In the data rows, zero lies at 4.5, halfway between 4 and 5.
Here are some rows, each followed by its group. Groups can overlap.
[5 5 5 4 4 3 4 5 4 4 5 4 4 4 5 3 3 5 4 4 4 4 5 4 6 6 4 5 5 4 5 4 4 5 5 5 5
 5 6 5 3 6 5 3 4 4 5 4 5 3 5 4 2 6 5 4 4 5 5 5 4 3 5 4] 1
[5 6 3 3 1 1 4 5 1 2 7 4 2 5 6 4 1 6 1 6 2 3 6 4 6 7 1 7 3 1 5 5 5 6 7 8 7
 5 6 6 2 7 6 2 4 4 8 5 6 1 6 2 2 6 6 4 4 6 6 6 3 3 8 1] 2
[6 4 4 4 5 5 4 4 3 5 4 5 4 4 4 5 5 4 4 4 5 5 4 5 5 4 5 5 4 5 4 4 4 4 5 4 5
 4 4 4 4 5 4 5 5 4 5 4 5 5 4 5 5 4 5 4 5 4 4 4 5 5 4 5] 3
[3 6 5 3 2 3 6 5 2 2 8 2 3 4 6 2 2 7 4 7 3 2 6 3 7 6 3 5 5 2 5 6 5 5 4 7 7
 5 7 7 4 7 6 4 4 5 7 6 4 2 6 2 2 6 6 1 6 6 7 7 4 2 7 2] 4
[5 4 4 4 5 5 4 4 4 5 4 5 4 4 4 6 5 4 4 4 4 5 4 4 4 4 5 2 3 5 3 4 4 5 4 8 4
 5 4 4 5 5 4 6 5 6 5 4 5 5 4 4 5 4 4 4 3 4 4 4 5 5 3 6] 3
[3 5 6 6 8 6 6 5 5 5 3 3 5 5 4 3 7 5 8 6 6 5 5 4 4 4 7 4 7 6 3 5 5 3 2 3 2
 5 4 4 8 3 5 6 5 4 2 6 2 7 4 6 6 5 5 4 5 3 4 5 5 6 2 6] 5
[5 2 3 4 5 6 2 1 8 6 4 7 6 4 3 7 5 2 3 2 4 6 2 5 3 3 4 5 2 5 5 6 3 7 6 3 4
 4 2 3 3 4 2 4 5 6 5 3 7 4 2 6 6 3 2 6 3 5 3 3 7 5 5 6] 6
[4 5 5 3 5 4 5 6 4 4 5 3 4 4 6 3 4 6 5 6 5 3 6 3 6 6 5 4 5 4 4 5 6 4 4 6 4
 5 6 6 5 6 6 4 5 3 5 6 3 4 5 4 3 6 5 3 7 4 6 6 3 5 5 3] 7
[7 2 2 5 5 6 1 1 5 7 3 7 4 4 2 7 5 2 2 2 4 6 3 6 2 3 4 5 2 6 5 3 3 6 6 4 4
 4 2 2 2 4 2 5 6 6 6 2 8 4 2 5 6 1 3 7 2 5 2 2 7 4 5 7] 6
[4 4 4 6 4 4 4 5 4 4 5 4 6 5 4 4 4 5 4 5 4 4 4 4 5 4 4 5 4 4 5 4 4 6 5 4 4
 4 4 4 4 4 4 4 5 4 6 5 5 4 4 4 5 4 5 4 5 5 4 3 5 5 5 4] 8
[3 6 5 5 4 3 5 5 3 4 6 3 4 4 5 3 3 6 4 6 4 3 6 4 6 6 4 5 5 4 5 6 6 4 4 6 5
 5 6 6 4 6 6 3 4 4 6 5 4 4 6 3 3 6 5 4 5 5 5 6 3 4 6 3] 7
[5 3 3 5 4 4 4 4 5 5 4 5 5 4 4 5 4 4 4 4 4 5 4 5 4 5 4 6 4 5 5 4 4 5 5 5 4
 4 4 3 3 4 3 4 6 4 5 4 6 4 3 5 5 3 4 5 2 5 4 3 6 5 5 5] 1
[4 4 5 5 6 5 4 4 5 5 4 5 5 3 4 5 6 4 5 4 6 5 2 5 4 4 5 5 5 5 5 5 4 4 3 0 4
 5 3 4 5 3 5 5 5 5 4 5 4 5 5 5 5 4 6 5 3 5 4 4 5 6 3 5] 3
[3 7 6 4 3 2 6 6 2 2 7 2 4 4 7 2 2 7 4 7 4 2 7 3 7 7 4 3 6 2 5 7 6 4 5 6 7
 3 7 7 4 6 7 3 3 3 6 7 0 2 7 2 2 7 5 3 7 5 8 7 2 4 7 2] 4
[3 7 4 3 1 1 7 6 2 2 7 2 4 5 7 2 1 7 3 6 3 2 7 5 8 7 1 5 5 1 5 6 6 5 5 7 7
 5 7 7 3 7 7 3 3 4 7 5 4 1 7 2 1 7 6 3 6 5 7 7 2 4 8 1] 4
[2 7 7 4 4 3 7 7 3 2 6 2 4 6 7 2 3 7 6 6 4 2 7 4 6 6 5 5 6 4 4 6 6 2 3 6 5
 6 7 7 6 4 7 5 4 3 4 7 2 4 7 2 3 7 6 2 7 5 7 6 2 7 4 3] 9
[4 3 5 5 6 6 4 3 7 5 4 5 6 5 3 5 6 4 4 4 6 5 4 5 4 4 6 4 4 6 4 4 4 4 4 3 2
 4 3 3 6 4 4 5 5 5 3 4 4 7 3 6 7 4 4 5 4 4 3 4 6 5 3 6] 10
[5 4 5 5 6 5 5 5 6 5 3 6 5 5 4 5 6 4 6 4 5 6 4 5 4 4 6 4 5 6 4 4 4 4 4 4 3
 3 5 4 5 4 4 5 5 5 3 4 3 6 4 6 6 3 5 5 3 4 4 4 6 5 4 6] 10
[2 8 6 3 1 1 7 7 1 2 8 2 4 4 7 1 1 7 4 7 2 1 8 3 8 7 2 5 5 0 5 6 6 4 5 9 7
 5 7 8 4 6 8 1 4 4 7 7 3 1 7 2 1 7 6 2 6 5 8 7 1 3 8 1] 4
[6 3 2 3 4 4 3 4 5 6 3 6 5 4 3 6 5 3 3 3 4 5 3 5 3 4 5 5 2 5 5 3 3 7 5 4 4
 4 3 3 3 5 3 4 6 7 5 4 6 5 2 5 5 3 4 6 3 5 3 3 6 4 4 6] 10
[6 4 4 4 6 5 5 4 5 5 4 6 5 6 4 5 6 4 5 4 5 5 3 5 4 4 4 4 4 5 5 4 3 5 4 5 3
 4 3 4 4 3 3 5 5 5 5 4 4 5 3 5 5 4 4 6 2 5 3 4 6 5 4 5] 10
[5 4 4 5 4 4 4 4 5 4 5 5 5 5 5 5 4 5 4 5 4 4 4 4 4 4 4 4 3 4 6 6 5 5 6 4 4
 5 4 4 4 5 4 4 5 5 5 4 4 4 5 4 5 4 5 4 5 5 5 4 5 4 4 4] 3
[5 5 5 5 5 6 3 4 1 5 4 5 5 3 4 5 4 5 6 5 5 4 4 4 3 4 6 4 5 5 4 4 3 4 4 4 4
 4 4 4 5 3 4 5 4 4 4 4 5 5 4 5 4 4 4 4 4 4 4 4 5 6 4 5] 7
[3 6 4 4 2 2 6 7 3 2 7 3 3 5 7 2 3 7 4 6 2 2 7 4 7 7 2 5 6 2 5 6 6 5 5 7 7
 5 6 8 4 6 7 3 1 4 6 6 4 2 7 2 2 7 6 3 6 5 7 7 2 4 6 2] 4
[3 6 5 3 3 2 6 6 2 3 7 2 4 4 7 2 2 6 4 7 2 3 7 3 7 7 3 5 6 3 5 6 8 5 4 7 7
 6 7 7 3 5 7 3 4 4 6 6 3 3 6 2 2 7 5 2 6 5 7 8 2 4 6 3] 4
[2 6 7 4 3 3 6 7 3 2 6 3 4 5 6 2 3 6 5 6 3 3 6 3 6 6 3 4 6 4 4 5 6 4 4 6 6
 4 7 6 6 5 6 3 4 3 5 6 3 3 7 3 3 7 5 3 6 4 7 6 3 5 5 3] 9
[5 3 2 4 1 4 3 3 4 5 4 6 5 4 3 6 4 3 1 3 4 4 3 4 4 5 3 5 2 3 5 2 3 7 8 4 5
 4 3 3 2 5 3 3 5 5 8 4 7 3 4 4 5 3 4 6 3 5 3 3 5 4 6 5] 1
[3 5 6 7 6 6 7 6 5 5 4 4 5 5 5 4 6 5 8 6 6 5 5 5 4 3 7 4 7 6 4 5 5 3 1 3 3
 6 5 5 7 3 5 6 5 3 1 6 2 7 5 7 5 4 5 4 5 3 5 5 4 5 2 5] 5
[4 5 4 4 3 3 4 4 4 4 5 4 4 5 5 5 2 4 3 5 5 4 5 4 4 6 3 5 3 4 5 4 7 5 6 5 5
 5 4 5 3 5 4 4 4 5 6 4 6 3 5 3 4 5 5 4 4 5 5 4 4 4 6 3] 8
[6 4 3 4 5 6 4 4 5 5 3 5 4 4 3 6 6 4 5 3 3 8 3 5 4 4 5 4 3 6 4 3 4 6 4 3 4
 5 4 3 4 5 4 5 5 5 4 4 6 5 3 5 6 3 3 6 4 4 3 3 5 4 4 5] 3
[4 5 7 5 7 6 5 6 6 4 3 4 5 5 5 4 7 5 7 6 6 5 5 4 4 4 7 3 6 7 5 6 5 3 1 3 3
 5 4 4 7 3 5 6 5 5 2 5 3 8 4 6 4 4 5 4 5 4 5 5 4 6 2 5] 5
[2 7 5 3 2 0 6 6 2 2 7 2 4 5 7 2 1 7 3 7 2 2 7 3 7 7 2 5 5 1 5 6 5 5 5 8 8
 5 7 7 3 6 6 2 3 4 7 6 4 2 7 2 2 7 6 3 7 4 6 7 2 4 8 2] 2
[2 7 6 5 4 3 7 6 3 4 6 3 3 4 7 3 3 7 5 7 4 2 7 3 7 6 4 4 7 4 4 6 5 4 3 7 6
 4 7 7 5 5 7 5 3 3 5 7 2 4 7 3 3 6 6 3 5 3 7 7 2 5 5 2] 9
[4 5 4 3 4 5 5 4 5 5 4 4 4 4 5 5 5 4 5 6 5 5 4 5 5 5 4 4 5 5 5 5 3 4 4 4 4
 6 5 5 4 4 6 4 5 4 4 5 5 4 4 4 3 4 4 4 5 5 5 5 5 4 5 4] 8
[5 4 4 4 6 6 4 4 5 6 5 6 5 6 4 4 6 4 5 4 6 5 3 5 4 3 6 4 4 6 4 3 4 4 5 3 4
 4 4 3 4 4 3 6 6 4 4 4 5 5 3 6 5 3 4 6 3 4 4 3 5 5 4 5] 10
[2 7 7 4 4 3 7 6 3 2 7 3 3 5 7 2 4 7 6 7 5 4 7 3 7 7 4 4 6 3 3 6 6 3 3 6 5
 8 7 7 6 6 7 4 4 3 4 7 3 5 6 3 2 7 6 2 6 4 7 7 2 5 5 3] 4
[5 4 4 5 4 4 4 5 4 4 7 4 4 5 5 3 3 5 2 4 4 4 4 4 5 5 4 5 3 4 5 3 5 5 5 4 5
 4 4 5 4 5 5 4 5 4 6 3 5 4 5 3 4 5 4 5 4 5 5 5 4 5 5 5] 7
[4 4 4 5 4 4 4 5 4 4 5 4 5 5 5 4 4 4 4 4 5 5 5 4 5 5 4 4 5 5 4 4 4 5 5 5 5
 4 5 5 5 5 5 5 4 4 5 5 5 4 5 4 4 4 4 5 5 4 4 5 4 4 5 4] 8
[5 3 4 6 4 5 4 4 5 5 4 5 4 5 4 6 4 4 4 4 4 5 4 5 4 4 4 5 3 4 5 4 4 5 5 3 4
 4 6 4 4 4 4 4 6 5 5 4 5 5 4 4 4 4 4 6 4 4 4 3 5 4 4 6] 3
[2 6 6 4 4 3 6 7 4 3 6 2 4 6 7 3 3 7 7 6 4 3 7 4 7 6 5 5 7 3 4 6 5 2 4 6 5
 5 7 6 6 5 7 4 3 3 5 6 2 4 6 3 3 7 6 2 6 5 7 7 2 5 5 2] 9
[4 6 5 4 2 2 5 6 3 3 7 1 3 5 8 3 2 5 5 7 3 3 6 3 6 6 3 5 5 2 5 4 6 2 5 6 7
 5 6 6 4 6 6 3 3 4 5 4 4 2 6 2 3 7 5 2 5 5 6 6 3 4 6 2] 2
[4 3 6 5 6 5 9 5 6 5 4 4 4 5 5 4 6 5 6 5 7 4 4 4 4 3 6 5 5 5 4 5 3 4 3 3 4
 4 4 5 6 4 5 4 4 4 3 5 4 6 4 5 6 4 5 4 5 4 6 4 5 6 4 6] 5
[5 5 4 5 5 6 6 7 5 5 3 4 6 5 4 5 6 4 5 4 5 6 3 5 4 5 8 4 4 5 4 5 4 6 4 4 4
 4 4 3 3 4 4 6 5 5 4 4 4 4 4 4 7 3 4 5 4 4 4 4 6 6 4 5] 3
[4 4 6 3 6 6 6 5 6 5 3 4 5 5 4 5 6 4 6 4 5 5 4 6 4 4 7 3 7 7 3 3 5 3 2 3 3
 5 4 4 6 3 5 6 5 3 2 6 2 7 4 5 5 4 5 4 4 4 4 4 5 6 2 6] 5
[3 6 4 4 3 3 4 6 3 3 6 4 4 5 6 3 2 6 4 6 4 3 6 4 6 5 2 6 5 2 5 6 5 4 5 6 6
 5 6 6 4 6 7 3 4 3 6 6 4 3 6 2 3 6 5 3 6 5 6 7 3 4 6 3] 2
[3 6 6 5 3 3 6 6 2 2 7 2 4 4 7 2 3 7 4 7 5 3 7 4 7 6 3 4 7 3 4 6 4 3 4 6 7
 5 6 6 5 5 6 4 3 4 5 7 3 3 3 3 2 7 4 2 6 5 7 7 2 4 6 2] 4
[5 3 5 5 6 6 5 4 3 6 3 6 5 6 4 6 6 3 6 4 5 5 4 5 4 3 5 4 5 6 5 5 3 4 4 3 2
 4 4 3 5 2 4 5 4 5 3 3 5 6 3 6 6 4 4 5 4 4 4 3 5 5 2 5] 10
[4 5 5 3 4 4 5 5 4 4 5 4 4 4 5 4 2 5 5 5 5 3 6 4 5 6 4 4 5 4 5 5 4 4 5 5 5
 4 6 6 5 5 5 4 5 4 5 5 5 4 5 4 4 5 5 3 5 5 6 6 4 4 5 3] 3
[3 7 4 3 2 3 6 6 2 3 7 3 3 4 6 3 3 6 4 6 2 3 6 3 6 5 3 5 5 2 5 6 4 5 5 7 7
 5 6 6 3 6 6 3 3 3 7 5 5 2 6 3 2 7 5 4 5 4 6 6 3 3 7 3] 4
[2 7 6 3 3 3 7 6 2 3 6 2 3 4 7 2 2 7 5 7 5 3 7 4 7 7 4 5 6 3 5 7 7 3 4 7 5
 4 7 7 6 5 7 4 4 3 4 7 3 3 7 3 2 7 6 2 7 4 7 7 2 4 6 3] 9
[5 3 4 5 5 6 4 3 6 6 3 6 5 4 3 6 5 3 4 4 5 5 3 5 3 4 4 5 4 6 6 5 4 5 5 3 3
 4 3 3 5 3 3 5 6 6 6 3 6 6 4 6 6 3 4 6 4 5 3 4 6 4 4 5] 3
[4 5 6 5 6 6 6 5 5 5 3 4 5 5 5 7 6 5 6 5 6 5 6 5 4 3 6 3 6 6 3 5 3 2 2 3 9
 4 4 4 7 2 5 6 5 4 2 6 2 7 5 7 5 4 5 5 5 4 4 4 4 6 3 5] 5
[6 3 3 6 5 4 3 3 6 6 3 6 5 4 3 6 5 3 4 3 4 6 3 5 3 3 5 4 3 6 5 3 4 7 5 3 4
 4 3 3 3 4 3 5 5 5 5 2 5 5 3 6 6 3 4 7 3 5 3 3 6 4 5 6] 10
[2 7 5 4 1 1 6 7 1 2 7 2 3 4 7 2 1 7 4 7 2 2 8 3 7 8 2 5 5 2 5 6 7 3 5 7 7
 5 7 7 4 6 8 2 3 4 7 9 4 2 8 1 1 8 4 3 6 5 8 8 2 4 7 1] 4
[6 3 3 2 5 7 3 4 5 6 3 6 5 5 3 6 6 3 4 3 5 5 3 5 3 2 5 4 4 6 4 2 4 6 5 4 4
 5 3 2 5 3 3 5 5 5 4 4 6 6 3 6 6 3 4 7 3 4 2 3 6 6 3 6] 10
[8 1 1 5 5 6 2 1 7 8 3 9 5 4 1 8 6 1 2 1 5 6 1 6 2 2 4 5 1 6 5 1 3 8 6 3 4
 3 2 1 3 4 1 5 5 9 5 2 7 6 2 6 7 2 3 8 2 4 1 1 8 4 4 7] 1
[3 7 6 4 3 2 7 6 2 2 7 2 5 6 7 3 2 7 5 6 5 3 8 3 7 7 3 5 6 3 5 6 6 3 4 6 6
 5 7 7 5 6 7 3 4 4 6 6 1 3 7 2 2 7 7 1 6 5 7 7 2 4 8 2] 9
[5 4 5 5 6 7 4 5 6 5 3 6 6 6 3 5 7 4 6 2 6 6 4 5 3 4 7 5 4 5 3 4 3 4 3 2 4
 4 3 3 6 3 3 6 5 4 2 4 5 6 3 6 6 4 4 6 4 4 3 3 6 5 3 5] 10
[3 6 3 3 1 1 4 5 2 4 7 3 4 3 6 3 2 6 3 6 3 3 6 3 7 8 2 6 4 1 6 5 5 5 6 7 7
 5 6 6 2 7 6 2 2 4 8 5 6 1 7 2 2 7 5 3 5 5 6 6 3 3 8 2] 2
[3 4 6 5 6 7 4 6 6 5 3 4 6 6 4 5 7 4 6 4 6 5 6 6 4 4 4 4 6 6 3 5 5 3 3 4 3
 5 5 4 7 3 4 6 6 4 3 5 3 7 4 6 5 4 5 5 5 4 4 4 5 6 2 5] 5
[7 2 3 5 6 7 2 2 8 7 2 6 6 4 2 7 7 2 4 2 5 7 2 5 2 2 5 5 3 7 5 3 2 6 5 2 2
 4 2 2 4 3 2 7 6 6 4 2 6 6 2 7 8 2 3 7 2 4 2 2 7 5 3 7] 6
[3 6 6 5 4 3 7 8 3 3 6 2 3 5 6 2 4 7 5 7 4 3 6 4 6 6 4 3 6 4 4 6 6 3 4 7 5
 5 7 7 6 5 7 4 5 3 5 7 2 4 6 4 3 6 5 2 6 5 7 6 2 5 5 3] 9
[5 4 5 5 7 6 5 5 6 6 3 4 5 4 4 5 6 4 6 4 5 5 4 5 4 2 6 4 5 6 5 4 4 5 4 4 3
 4 4 4 6 3 4 6 5 6 4 4 4 5 3 6 6 3 4 5 4 4 4 4 5 6 2 6] 10
[3 8 8 4 4 1 7 7 3 2 6 2 4 4 8 2 3 8 6 7 4 3 7 3 7 7 4 4 8 3 5 7 6 2 3 6 5
 5 7 7 6 5 7 4 3 4 4 8 2 4 8 3 2 6 6 1 7 4 8 7 2 5 6 2] 9
[5 4 3 4 3 3 3 5 3 4 5 4 4 4 5 4 2 5 3 4 3 4 5 4 5 4 5 5 3 3 5 6 4 5 6 5 6
 6 5 5 3 5 4 3 4 4 6 4 5 3 4 3 4 5 4 5 3 6 5 5 4 4 6 4] 8
[3 6 6 4 4 4 6 6 2 2 6 2 4 5 7 3 3 6 6 6 4 3 6 3 7 5 4 5 6 3 5 6 6 3 5 6 6
 5 6 6 4 6 6 4 4 3 5 6 3 2 6 3 2 6 5 3 5 5 6 6 3 4 6 2] 9
[7 2 2 4 5 6 2 2 6 7 3 6 6 4 3 7 5 2 4 2 4 6 2 7 2 3 4 5 2 6 6 2 3 6 5 3 4
 4 2 2 2 4 2 5 6 6 4 2 7 5 2 6 6 2 4 8 3 5 2 2 7 4 4 7] 6
[4 4 7 5 7 5 6 5 6 5 4 4 5 5 5 4 6 5 6 5 6 6 5 4 5 4 7 3 6 6 5 4 6 2 3 3 5
 4 4 5 6 3 5 5 3 4 3 6 3 6 4 6 5 4 6 4 5 3 4 6 5 6 3 5] 5
[6 3 3 5 5 6 3 3 5 6 3 6 5 4 3 6 5 3 5 3 5 5 3 5 2 3 5 5 3 7 6 4 3 5 5 4 4
 4 3 3 3 4 3 8 6 6 4 3 5 5 3 6 6 3 3 6 3 5 3 4 6 5 4 6] 6
[4 4 4 4 7 5 4 3 5 5 4 6 5 5 4 5 5 4 4 4 5 5 4 6 4 3 5 5 3 5 6 4 4 7 5 5 4
 5 4 4 5 5 3 5 8 4 4 4 5 5 4 5 5 6 4 5 3 5 4 4 5 4 4 5] 3
Which 4 groups are nearest to each row below, nearest first, going by the average distance to the group's rows?
[4 5 5 4 5 5 4 4 5 5 4 5 5 4 5 5 1 5 6 5 4 4 4 5 4 4 4 4 5 4 5 5 4 4 4 6 5
 6 5 5 5 4 5 4 5 5 4 4 5 5 5 4 3 6 4 4 5 4 4 4 4 4 4 4] ~ 8 7 3 10
[4 5 7 5 8 7 6 5 6 6 4 4 5 5 4 5 7 5 7 5 6 6 5 5 4 3 7 3 7 7 4 5 4 3 2 3 5
 5 4 4 8 4 4 7 4 4 2 6 2 7 4 8 6 3 4 3 5 4 4 5 5 6 1 5] ~ 5 10 3 7
[5 5 4 4 3 3 4 4 4 4 5 5 5 4 5 4 4 4 4 5 3 3 4 4 5 5 4 5 4 3 5 5 4 4 5 6 6
 5 4 5 4 5 5 5 4 4 4 4 5 4 5 4 4 4 5 5 4 4 4 5 5 3 5 4] ~ 8 7 3 1
[5 0 4 4 5 6 4 3 5 5 3 5 6 4 3 6 6 3 5 4 5 6 3 6 3 4 5 5 3 5 5 3 4 5 5 4 4
 4 4 3 4 4 4 5 5 6 4 4 5 5 3 5 5 3 4 6 4 5 4 3 6 5 4 6] ~ 10 3 6 8
[3 7 7 4 4 3 7 7 3 2 6 2 4 5 7 1 3 7 6 7 4 3 7 3 7 6 5 4 7 4 5 6 7 3 4 6 5
 5 7 6 7 5 7 4 3 2 4 7 2 5 7 3 3 7 6 3 6 5 8 7 2 5 5 3] ~ 9 4 7 2
[5 5 4 5 5 4 4 4 4 4 4 4 3 4 5 5 4 4 5 6 5 4 4 5 4 6 4 5 5 4 5 4 4 4 3 2 4
 5 5 5 4 3 5 5 5 4 4 5 5 5 5 5 4 5 5 4 5 5 4 4 5 5 5 5] ~ 8 3 7 10
[3 5 7 5 6 6 7 6 6 7 4 4 5 6 5 5 6 5 7 5 6 4 6 5 5 4 7 3 7 6 4 5 5 3 2 3 4
 3 5 5 7 5 6 5 5 4 2 6 2 7 5 6 5 4 5 3 5 3 5 5 5 5 3 5] ~ 5 10 3 7
[4 5 5 5 4 4 5 4 4 3 5 4 5 5 5 4 5 5 5 5 5 5 6 4 5 6 4 4 5 4 4 5 5 4 5 4 3
 5 5 5 5 6 4 5 3 3 4 4 4 4 5 4 3 5 5 4 5 5 5 5 3 5 5 4] ~ 8 7 3 9
Which 4 groups are nearest to each row below, nearest first, going by the distance to the group's nearest row?
[6 3 4 5 4 5 3 3 4 5 4 6 5 5 3 5 5 3 3 3 4 6 3 6 3 4 4 3 4 5 3 2 4 6 5 4 3
 4 3 4 3 5 3 5 5 6 6 4 6 4 3 5 4 4 4 6 4 5 4 3 6 4 6 5] ~ 10 1 3 6
Which 5 groups are nearest to each row below, nearest first, going by the average distance to the group's rows?
[7 1 2 4 5 7 1 1 7 7 2 8 5 4 1 8 6 1 3 1 4 7 2 6 1 2 5 6 1 7 5 2 3 7 7 2 3
 4 1 1 2 4 0 5 4 6 4 1 6 4 1 6 8 2 2 8 2 5 1 1 8 3 3 8] ~ 6 10 1 3 8
[4 5 6 5 7 7 3 4 5 5 4 5 5 5 4 6 6 4 7 4 6 5 3 7 4 4 4 4 6 7 4 5 4 3 3 3 4
 4 4 4 6 5 4 5 5 2 2 5 3 7 4 5 6 4 5 4 5 5 4 4 5 6 2 6] ~ 5 10 3 8 7
Which 5 groups are nearest to each row below, nearest first, going by the distance to the group's nearest row?
[5 5 6 4 5 5 5 5 6 5 4 4 5 5 4 5 5 5 6 5 6 4 4 7 4 4 5 4 6 6 4 7 5 4 3 5 4
 5 5 4 6 5 5 5 4 5 3 4 4 5 5 5 4 5 3 4 4 4 4 5 4 5 3 4] ~ 8 5 10 3 7
[6 3 4 3 5 5 3 5 4 6 4 6 4 5 4 5 5 3 4 3 5 5 4 6 3 3 5 6 4 6 4 3 4 6 5 3 4
 4 3 4 4 5 3 5 5 7 5 4 5 4 3 6 5 3 5 6 4 5 4 3 6 4 4 6] ~ 10 3 6 1 8
[5 3 5 5 6 6 4 2 6 6 2 5 5 5 3 6 6 4 4 3 6 5 2 7 3 4 5 4 4 5 4 4 5 5 4 4 4
 4 3 3 4 4 5 5 6 5 3 4 5 6 4 7 6 3 3 5 4 5 3 3 6 5 3 6] ~ 10 3 6 1 5
[4 6 5 4 3 5 5 5 5 4 5 4 4 4 6 4 5 5 5 5 4 4 5 4 5 6 5 4 4 4 5 5 5 4 5 5 4
 5 5 5 5 5 4 6 4 4 3 5 4 5 5 4 5 4 4 4 5 4 5 4 4 5 3 5] ~ 8 3 7 1 10
[4 4 4 4 4 4 4 5 4 5 5 5 5 4 5 5 4 4 4 5 3 5 4 4 5 4 5 5 5 4 6 4 5 4 5 6 5
 4 5 4 4 5 6 4 4 5 5 5 5 4 5 3 3 4 5 4 5 4 4 5 5 4 5 3] ~ 8 3 1 7 2
[3 6 6 3 6 4 6 6 3 2 5 3 5 5 6 3 5 6 6 6 5 4 6 3 6 6 4 5 6 5 4 6 5 3 3 4 5
 4 6 6 5 5 6 4 3 2 3 6 3 5 6 4 4 6 5 3 5 5 6 7 3 6 5 3] ~ 7 9 3 4 2
[4 4 4 5 4 4 4 4 5 5 4 5 4 5 4 5 4 4 4 5 4 4 4 4 5 5 3 6 4 4 5 4 4 5 5 5 5
 5 5 4 4 4 4 4 5 4 5 5 5 4 4 4 4 5 4 5 3 5 5 5 4 4 6 4] ~ 8 1 3 7 10
[7 2 3 6 7 8 2 1 7 7 2 8 4 5 1 8 8 1 4 1 6 7 1 6 1 2 7 4 2 7 4 2 2 6 5 2 3
 4 1 1 5 3 1 5 6 6 3 2 7 8 1 7 6 1 3 7 3 4 1 1 8 5 2 8] ~ 6 1 10 3 7
[5 5 3 4 2 2 4 3 2 4 6 5 4 4 6 4 3 4 2 5 2 3 5 3 5 6 2 6 3 3 4 5 5 6 6 7 6
 4 5 5 2 7 5 3 5 5 6 3 6 2 5 2 4 5 5 5 4 5 6 5 4 3 8 4] ~ 8 2 1 7 4
[3 7 4 4 1 1 5 6 3 2 7 3 4 4 7 2 1 7 4 6 3 4 6 3 7 7 0 4 5 2 5 5 6 4 5 8 7
 5 7 6 2 6 7 3 3 4 7 7 4 2 7 2 3 7 6 3 5 5 6 7 2 3 8 2] ~ 2 4 9 7 1
[7 3 4 5 3 5 2 3 6 6 3 6 4 5 2 6 5 2 3 2 4 5 3 5 3 2 4 5 2 5 6 4 3 6 6 4 4
 3 2 3 3 7 2 5 6 6 6 2 7 4 3 5 5 3 3 7 2 5 2 2 6 3 5 6] ~ 6 10 3 1 8
